One vector is turned by the same rotation once a tick. Each row is the vector after some number of ticks, and that number follows the row.
The counts run from 0 to 1036.
[0.313 -1.002 2.009 2.789 2.287 -0.676 1.526 3.034 0.501 -1.982 3.397 1.895 -0.008 -1.311 -0.459 -1.934 1.642 -1.302 1.468 2.763 -0.121 2.936 -2.182 1.377 -0.620 1.303 -1.937 0.424 -0.314 -1.866 -0.242 0.839 0.378 -1.287 0.195 -1.029 0.994 3.541]	328
[-0.173 -0.191 -3.572 1.184 0.511 -0.967 1.032 2.415 -0.391 -0.834 2.415 1.779 0.045 -3.439 -0.710 -0.225 1.742 -1.491 0.116 2.824 -1.941 1.994 0.583 -0.478 0.014 -1.815 -2.068 0.927 0.517 -4.255 -2.058 1.664 0.156 -1.322 -0.077 0.679 -1.358 2.898]	207
[-2.995 0.704 -0.381 1.068 0.652 -2.766 2.579 1.908 2.370 -1.587 1.589 0.372 -1.062 -0.792 -1.762 1.428 2.185 -2.045 1.310 1.611 -0.014 1.091 -1.324 0.407 -0.394 2.820 0.346 1.815 2.174 -3.380 2.972 -0.271 1.487 -1.778 1.727 -1.455 0.543 0.312]	765
[0.988 -0.356 -2.318 1.636 3.079 -0.450 2.821 1.531 1.872 -2.035 2.882 0.636 0.359 -1.446 -0.930 -2.637 0.945 -0.204 1.776 2.996 0.222 2.090 1.514 -0.435 0.820 0.488 -0.285 -0.993 -0.027 -2.674 -3.199 2.338 -0.500 -0.371 -2.681 -0.599 -2.593 -0.709]	721
[-3.648 -0.423 -0.283 1.327 2.607 0.210 2.956 -0.832 0.734 0.639 -0.334 -0.822 0.180 -1.672 -0.334 -0.486 1.252 -1.422 -0.705 2.066 0.947 1.460 -2.170 0.651 0.106 1.967 0.961 1.929 5.156 -3.378 1.409 -0.241 1.379 1.426 -0.386 -1.034 -1.190 1.910]	932
[-0.950 1.880 -2.380 -0.600 1.160 -1.144 1.742 0.214 0.189 -0.341 1.263 -1.151 0.662 -1.586 1.075 -1.302 0.921 -1.424 -0.419 4.398 1.323 1.420 -0.827 1.084 -0.335 3.780 -0.288 -0.751 3.343 -4.510 -1.533 0.673 -0.710 2.340 -1.445 -0.085 -0.711 1.799]	151
[-3.590 0.065 -2.406 2.489 0.149 -2.434 2.182 -1.096 0.377 -2.163 1.404 -1.509 -1.421 0.149 -2.747 -0.629 0.987 -2.088 1.009 2.501 0.834 1.527 -0.947 1.011 -0.726 2.948 0.661 0.649 0.857 -2.393 3.002 2.494 0.270 -1.819 -0.573 0.249 -1.055 0.877]	258
[-2.359 0.528 -1.986 1.137 0.406 -0.896 4.114 -1.186 0.538 0.171 0.590 -1.218 0.130 -2.693 -0.285 -2.353 -0.323 -2.140 -1.609 2.510 2.241 1.371 -1.085 0.442 0.594 2.199 -1.274 -1.163 3.215 -2.779 1.320 -0.299 1.334 -0.956 -1.149 1.875 -0.376 2.795]	659
[-2.885 0.101 -1.342 -0.593 -0.994 -0.643 1.579 1.306 0.787 -4.570 1.627 -0.677 -0.085 -1.037 0.025 -0.733 1.975 -0.935 1.251 2.228 -0.258 3.840 0.660 1.218 -0.166 0.875 0.324 0.886 1.062 -4.769 1.079 1.547 0.293 -3.273 -1.559 0.596 -0.597 -1.201]	879
[-2.913 -1.963 -2.627 -0.037 0.753 -0.284 1.994 1.637 2.328 -3.147 1.270 0.998 0.382 -1.706 -3.729 -1.929 -0.227 -0.188 3.127 1.662 0.473 2.373 -0.548 -1.715 -0.662 1.522 -1.661 -0.306 0.279 -1.979 -0.549 0.598 -1.082 -1.880 -2.709 0.697 -0.585 0.542]	99
[-2.382 1.048 -1.719 0.986 0.806 -3.971 3.099 2.258 1.413 0.523 0.819 -0.396 0.492 -1.077 -2.458 0.072 1.414 -2.037 2.132 2.806 -0.906 -0.768 -1.484 -0.437 0.301 2.529 -1.897 -0.302 2.425 -0.640 1.242 0.069 -2.440 -2.315 -0.404 -2.257 0.363 1.778]	124
[0.069 0.750 -2.822 2.536 0.748 -1.879 3.936 3.097 3.072 -2.466 1.163 0.176 -1.038 -2.441 -0.332 -0.347 0.019 -0.700 1.151 3.889 0.157 0.116 2.843 -0.372 1.938 0.816 -0.450 -0.318 1.189 -3.254 -0.046 -0.748 -0.236 -1.384 -0.290 -0.643 0.006 -0.685]	998
[-1.934 0.635 -1.986 1.578 1.138 -2.984 2.912 1.618 2.544 -0.412 1.387 -1.975 0.871 0.505 -3.581 1.266 1.274 -2.181 2.723 0.278 -0.854 0.540 -1.649 2.205 -1.184 0.857 -0.806 1.249 2.285 -1.970 0.833 -0.602 0.557 -2.063 0.619 -2.036 -1.610 1.877]	908
[-1.244 -0.793 -0.569 2.683 0.776 -1.478 2.236 0.896 -1.192 -1.589 1.063 0.944 -2.051 -2.058 0.373 -0.653 2.373 -0.636 -0.691 5.133 1.775 1.070 -0.508 1.740 -0.687 0.591 0.354 -1.729 2.398 -3.535 1.447 -0.863 -0.457 -2.639 1.386 -0.051 2.016 2.356]	967
[-1.197 -0.747 1.498 0.702 1.552 0.700 2.569 0.991 -0.245 -1.339 1.013 -0.401 0.706 -0.983 1.731 -1.168 3.979 -0.362 -1.181 2.235 1.749 2.237 -1.459 2.911 -0.442 0.240 0.458 -0.987 4.506 -4.365 0.634 -0.383 0.429 -2.282 -0.503 -1.641 -0.099 0.030]	310
[-1.648 1.826 -1.961 -0.638 0.700 -0.987 1.354 0.332 0.138 -0.553 0.704 -1.353 1.166 -1.907 1.297 -0.877 1.857 -1.489 -0.776 4.569 1.160 1.156 -0.336 0.305 -0.160 4.112 -0.095 -0.212 3.478 -4.736 -0.746 0.430 -0.772 1.527 -0.610 -0.070 -0.839 1.168]	150
[-0.048 0.862 -1.853 0.902 0.624 -0.419 0.924 0.037 -0.565 -0.482 0.146 -2.463 0.912 -1.777 -1.402 -1.079 4.535 -1.612 -0.264 1.463 0.659 0.982 -2.495 -0.136 -0.496 0.797 0.823 1.380 3.755 -3.536 -0.113 2.517 -1.880 -0.509 -1.595 -3.619 -2.433 1.549]	278
[-0.375 1.059 -2.024 0.234 1.091 -2.077 1.115 0.474 2.321 -1.121 2.804 -1.282 0.365 0.497 -2.014 2.594 2.343 -3.253 2.423 0.750 -0.863 0.952 -1.877 1.053 -0.506 -1.211 0.560 -0.065 3.176 -2.926 0.770 2.268 -1.135 -1.868 -1.357 -2.244 -0.768 2.654]	904
[-1.361 -0.402 -1.862 -0.479 1.855 -1.565 2.075 0.743 0.104 0.577 2.202 -0.547 0.224 -0.694 0.181 0.155 1.121 -0.925 1.479 5.395 -0.661 -0.256 0.405 0.831 1.437 -0.064 -0.556 -0.757 4.635 -3.161 -2.520 0.216 -1.007 -0.504 -1.085 -3.010 -0.985 1.044]	431
[0.069 -0.577 2.174 2.703 2.263 -0.923 1.755 3.154 0.923 -1.964 3.312 1.658 0.546 -1.688 0.449 -1.152 2.227 -1.624 1.224 3.403 -0.043 2.577 -1.386 0.508 -0.061 0.988 -1.724 -0.578 -0.090 -1.850 -0.277 0.504 -0.221 -2.656 0.785 -1.035 1.081 3.241]	327
[-0.790 -1.195 -0.975 3.255 2.572 -1.106 3.743 1.564 1.458 -1.523 2.270 0.281 1.402 0.248 -0.613 -1.084 1.497 -0.968 0.026 2.139 2.629 1.742 0.733 2.130 -0.948 1.584 -1.837 -2.691 0.388 -2.891 -0.115 -1.753 0.532 -2.164 2.389 0.110 -1.401 0.890]	179
[1.153 1.119 -0.916 1.166 2.105 -0.489 3.092 4.448 3.115 -0.537 1.276 1.032 0.063 -2.469 -0.480 0.564 -0.282 -1.292 0.841 1.411 -1.489 1.817 -1.133 -1.308 2.382 -1.311 -0.866 0.809 2.239 -2.182 0.035 1.614 -1.005 -0.097 -2.652 -1.427 -0.102 3.371]	359
[-0.220 0.521 -1.577 0.235 1.025 -0.362 2.204 0.563 0.831 -2.229 1.367 0.666 0.337 -4.553 0.609 -2.765 1.899 -1.661 1.085 2.858 -1.133 1.772 0.403 -1.866 1.342 -0.862 -1.719 0.213 1.676 -2.847 -1.069 1.630 -2.014 -1.392 -3.653 -0.862 -0.573 0.742]	863
[1.020 -0.924 -2.341 1.513 2.715 1.302 1.131 0.832 -0.040 -1.175 1.396 1.412 2.172 -1.579 0.273 -0.062 2.486 -3.463 -0.193 1.879 0.432 1.769 -0.685 -0.509 -0.022 -0.445 -2.889 -2.204 1.723 -2.784 0.293 0.482 -3.821 -1.688 0.412 -1.291 -0.922 3.370]	45
[-1.742 0.325 -0.534 1.406 2.151 -1.611 3.583 2.299 1.395 -0.408 0.222 2.103 -1.321 -1.631 -1.014 0.022 3.469 -1.646 -0.670 -0.535 -0.420 1.776 -2.967 1.255 -1.817 2.037 -0.369 0.917 2.800 -3.255 3.270 0.152 0.568 -0.613 0.363 -1.897 0.595 0.039]	620
[-0.681 -3.196 -1.120 3.424 2.077 2.312 0.970 0.768 0.897 -2.018 2.526 0.035 0.877 -0.727 -1.747 -2.169 1.482 0.418 0.578 0.927 3.459 1.743 -2.654 0.271 -1.017 1.115 -0.786 -1.902 1.515 -3.609 0.526 2.084 0.314 0.362 -0.731 0.829 -1.999 1.712]	955
[-2.832 -1.460 -2.387 -0.658 1.727 -0.918 2.648 -1.018 1.417 -1.725 2.051 1.770 -0.856 -0.054 -0.483 0.104 1.671 -1.180 1.150 1.602 -0.975 1.890 -0.036 2.289 -1.174 -0.796 -0.817 -1.388 3.123 -3.224 -0.203 1.645 0.556 -1.606 -3.885 -0.043 0.333 -0.903]	738
[-1.569 -0.177 -2.921 1.085 1.958 -0.266 1.439 1.828 0.155 -2.368 1.379 0.499 1.347 -3.207 -0.695 -1.699 1.989 -0.214 1.506 3.663 -0.881 1.935 1.787 -1.445 0.486 0.589 -1.250 0.783 0.292 -3.808 -2.434 1.036 -2.211 -0.402 -1.183 -0.062 -2.844 -0.792]	718
[-1.667 -1.287 -2.724 1.317 0.557 -2.188 3.416 1.155 -2.519 1.246 0.507 -0.088 -0.617 1.002 -1.912 -1.738 0.721 -2.345 -1.644 3.558 -0.161 0.967 -1.065 1.399 0.398 1.921 -2.613 -0.887 1.966 -1.353 1.021 0.832 -0.453 -2.905 0.408 -2.078 -1.262 2.575]	546
[-1.504 0.495 -1.988 0.323 1.076 -2.390 1.153 0.830 2.163 -0.592 2.928 -0.642 0.279 1.557 -2.084 2.680 1.843 -3.215 2.018 1.094 -1.594 1.144 -1.447 1.395 -0.461 -0.568 0.162 0.090 3.017 -2.278 0.769 2.485 -0.208 -1.773 -1.192 -2.137 -0.862 2.823]	905
[-2.353 -0.984 -0.670 2.412 1.267 -0.022 3.187 1.216 1.240 -1.142 0.507 -1.205 1.048 -0.735 -1.287 -2.451 -1.369 -0.739 0.262 3.614 2.930 2.364 -0.786 1.135 -0.296 3.855 -0.571 0.110 1.644 -2.124 -0.213 -1.232 1.249 -0.043 -0.245 1.247 -0.904 3.991]	803
[-1.615 -1.114 -0.628 1.740 2.085 0.286 2.515 -0.878 -0.854 -0.524 2.016 0.018 0.344 -1.514 0.608 -2.441 2.746 -0.742 0.025 1.204 0.655 1.388 -2.295 4.059 -2.355 -0.074 -2.101 -1.824 3.641 -4.555 0.285 0.433 0.974 -0.691 -0.721 0.709 -0.844 0.345]	314
[-1.164 -0.608 0.097 0.602 1.852 -1.186 2.733 3.033 0.786 0.350 1.272 -1.105 2.575 -0.618 -1.026 -0.531 0.520 0.590 0.914 3.318 1.552 2.091 -1.498 1.184 0.145 -0.067 -0.644 -1.841 2.935 -1.968 -3.222 -0.898 -0.758 -1.349 -1.041 -0.474 -1.443 4.392]	944
[-0.865 0.335 -0.988 -0.197 -0.383 -1.135 2.586 1.325 -0.337 -1.790 1.004 -0.295 -2.138 -0.195 -1.894 -1.242 2.726 -1.117 -0.013 1.124 1.335 2.871 -3.122 1.186 -0.830 1.743 1.950 -0.440 2.176 -3.305 2.833 2.993 -0.128 -3.097 -2.176 -0.815 0.444 -0.200]	111
[-2.521 0.745 -2.865 -0.115 -0.209 -2.280 1.690 -0.565 1.841 -0.160 2.384 0.955 -1.519 -1.339 -1.978 0.153 1.660 -3.226 -0.150 2.677 -0.393 1.297 -1.295 0.728 -1.457 3.577 -0.152 1.615 2.167 -3.687 0.209 1.306 2.580 -0.212 -0.203 0.340 0.977 2.028]	770
[-0.842 -2.009 -4.187 1.425 2.910 -0.505 3.500 2.779 1.787 -0.893 0.374 2.842 -0.498 -0.680 -2.135 0.072 0.052 -1.491 0.360 3.407 -0.246 1.561 2.299 -0.615 0.337 0.742 -1.005 0.618 1.027 -2.589 -1.651 -2.126 0.474 -0.567 0.997 -1.236 -1.075 0.926]	67
[0.702 -1.657 -3.357 2.666 1.111 0.275 2.549 3.239 3.153 -1.611 1.353 1.734 -1.381 -1.000 -2.102 1.497 1.987 -1.606 0.788 0.675 0.705 0.484 -0.253 1.607 -1.008 -0.110 -0.379 -0.229 2.325 -4.631 1.174 -0.974 1.067 -1.466 1.399 -0.948 0.187 -0.110]	340
[0.241 -0.404 -4.156 1.162 1.002 -1.077 1.546 3.032 -0.010 -0.477 2.471 1.918 -0.282 -2.772 -1.509 -0.840 0.962 -0.999 0.589 2.359 -1.871 2.080 -0.066 -0.114 -0.229 -1.251 -2.678 0.801 0.396 -3.662 -2.351 1.617 0.438 -0.235 -0.395 1.074 -1.725 2.622]	208
[-0.370 1.632 -1.935 3.156 1.857 -3.062 4.365 2.648 3.125 -0.925 0.907 1.014 -1.049 -2.554 -2.048 -1.077 0.429 -1.408 0.345 1.322 0.873 1.263 -0.011 -0.144 -0.955 2.675 -0.149 0.882 0.205 -2.268 0.310 -1.002 1.860 -0.212 0.920 0.637 -0.272 1.749]	491
[-0.288 -0.375 0.469 2.029 3.411 1.711 3.326 -0.632 0.141 -0.337 0.500 0.264 0.473 -1.962 0.534 -3.526 2.301 -1.876 0.146 1.548 -0.212 2.363 -1.409 1.723 0.022 1.425 -0.292 0.529 2.970 -2.464 -0.626 2.040 -0.367 -1.475 -3.885 -0.969 -1.120 -1.029]	586
[-1.323 -1.466 0.085 1.554 2.614 0.094 4.199 -0.327 1.388 -3.203 0.755 0.655 -1.868 -1.308 -0.181 -3.412 1.278 -0.699 0.816 1.205 0.520 2.940 -0.863 1.262 -0.461 1.154 0.962 1.085 2.149 -2.962 1.394 0.295 1.423 -0.782 -3.078 -1.914 -0.086 -1.725]	731
[-1.091 -0.523 -1.282 0.158 1.407 -0.595 0.689 0.932 2.101 -3.073 2.811 2.666 0.403 -0.659 -0.767 -0.444 3.336 -2.178 0.846 2.402 0.646 3.523 -0.455 0.154 -2.403 2.520 -0.443 -0.781 -0.719 -3.001 -1.723 2.302 -0.609 -1.778 -1.719 0.546 0.850 1.179]	608
[-1.191 -3.741 -2.183 1.726 1.894 2.969 1.806 0.991 2.136 -1.303 -0.240 1.071 1.548 0.448 -0.969 0.370 0.838 -1.169 -1.642 1.802 2.785 1.481 -1.508 -0.290 -0.013 2.085 -1.507 -2.388 3.483 -2.683 0.967 0.494 -1.625 -0.177 -1.258 -1.017 -0.593 2.431]	812
